[145 151 141 121 115 108 252  80 144] -> j_484
[114 121 146 124 134 125 114 130 157] -> j_323
[140 137 101 134 140  61 100 139 125] -> j_23
[137 101 134 122 120 128 130 102 110] -> j_830
[144 138 146 124 157 134 125 114 130] -> j_789
[161 140 168  93 169 156 130 144 123] -> j_244
[140 137 101 134 120 120 128 134 125] -> j_530
asked: [120 128 130 102 110]
j_830
asked: [137 101 134 120 120 128]
j_530
asked: [137 101 134 140  61 100]
j_23
asked: [141 121 115 108]
j_484
asked: [146 124 157 134 125 114 130]
j_789
asked: [ 61 100 139]
j_23
asked: [140 168]
j_244

[119 131 178 151 103 173  58 178]  j_813
[119 131 178 103 151 173 146  58]  j_892
[104 212  32 143  92 102  81  68]  j_91
asked: [178 103 151 173 146  58]
j_892
asked: [178 103 151]
j_892
asked: [151 173]
j_892
asked: [212  32 143  92 102  81  68]
j_91
asked: [151 173 146]
j_892
asked: [178 103 151 173 146]
j_892

[149  92 175  94  85 127 165]  j_885
[ 66 164 170 134 198 114  11]  j_529
[108 124 173 111 134 119 185]  j_744
[ 66 164 170 134 198 116 117]  j_148
[108 124 173 111 134 122 143]  j_564
asked: [108 124 173 111 134 122 143]
j_564

[112 193 125 128 127  52 123 128 137 128 134 100 157 168 214 124  62]  j_450
[115 195 128 125 127  60 128 125 140 127 134 101 153 195 214 137 118]  j_457
[115 186 123 131 127  55 116 131 137 131 145 106 154 196 197 132 125]  j_817
[108 214 113 168 127  56 113 168 121 130 182 125 141 219 228 136 112]  j_139
[132 133 128 112 127  94 102 112 140 137 117 116 134 137 149 133 149]  j_274
[122 163 137 136 127 129 143 136 125 101 140 129 143 149 150 116  89]  j_911
[ 89 209 134 123 127  59 136 123 137 113 127 104 161 195 217 120  99]  j_803
[112 193 125 128 127  52 123 128 137 128 134 100 154 192 217 130 126]  j_571
[112 183 109 140 127  63 111 140 135 144 164 115 145 196 204 137 131]  j_324
[112 193 125 128 127  52 123 128 137 128 134 100 157 168 180 118  99]  j_675
asked: [168 214 124]
j_450
asked: [127  56 113 168 121 130 182 125 141 219]
j_139
asked: [183 109 140 127  63 111 140 135 144 164]
j_324

[123 122 123 128 141] : j_535
[135 115 162 141 119] : j_284
[159 141 122 128 135] : j_705
asked: [123 128]
j_535
asked: [159 141 122 128]
j_705
asked: [141 122 128]
j_705
asked: [135 115 162]
j_284
asked: [162 141]
j_284
asked: [122 123 128 141]
j_535

[114 135 137 143 143]  j_418
[122 130 133 124 119]  j_381
[104 110 133 123  91]  j_619
[115 129 137 132 128]  j_353
[136 140 120 140 153]  j_631
[ 60 132 120  52 137]  j_608
[ 96  72 154 100  92]  j_168
[ 95 121  20 146 105]  j_915
[ 72 152 100  47 126]  j_34
[137  76 123 119  57]  j_320
[110 146 120 100 142]  j_123
asked: [100  47 126]
j_34
asked: [122 130]
j_381
asked: [ 72 154 100]
j_168
asked: [136 140 120 140]
j_631

[126 184 132 166 153 132 115  76] = j_208
[177 139 120 195  99 120 108 111] = j_339
[ 99 174  74 186  43  74  60 142] = j_874
[124 162 145 142  84 145 251 192] = j_626
[134 179 174 253  90 174 109 119] = j_937
asked: [126 184 132 166 153 132 115]
j_208
asked: [177 139 120 195  99 120]
j_339

[168 118 132 126 167 169 148 128 115 139 117 172 127 120 147 128 121 146
 101  81  93  53 176  87 119 115 106 128 141  94 160 154] : j_904
[129 156 124 132 122 158 116 101  76 101 130 147 128  86 189 102 126 115
  68  76 132 112 129 146 128  93 125 128 160 126 128 101] : j_568
[200 157 116  98 223 135 177  89 162 138 132 104  91 114 128  67 115 152
 157 146 112 128 160 128 120 103 188 153 147 135 196 128] : j_492
asked: [129 146 128  93 125 128 160 126 128 101]
j_568
asked: [101  76 101 130 147 128  86 189 102]
j_568
asked: [116 101]
j_568

[129 131 141 128  86 128 109 150]  j_658
[128 127 126 127 133 132 128 114]  j_618
[138 131 110 126 224 132 159  78]  j_984
[117 133 128 137 128 125  89 179]  j_273
[128 127 117 126 155 128 142 114]  j_21
[118 131 145 128 128 118 105 164]  j_90
[127 135 128 127  97 128 114 128]  j_822
asked: [126 127]
j_618
asked: [133 128 137 128 125  89]
j_273
asked: [128 128 118]
j_90
asked: [137 128 125  89 179]
j_273
asked: [128 127  97]
j_822

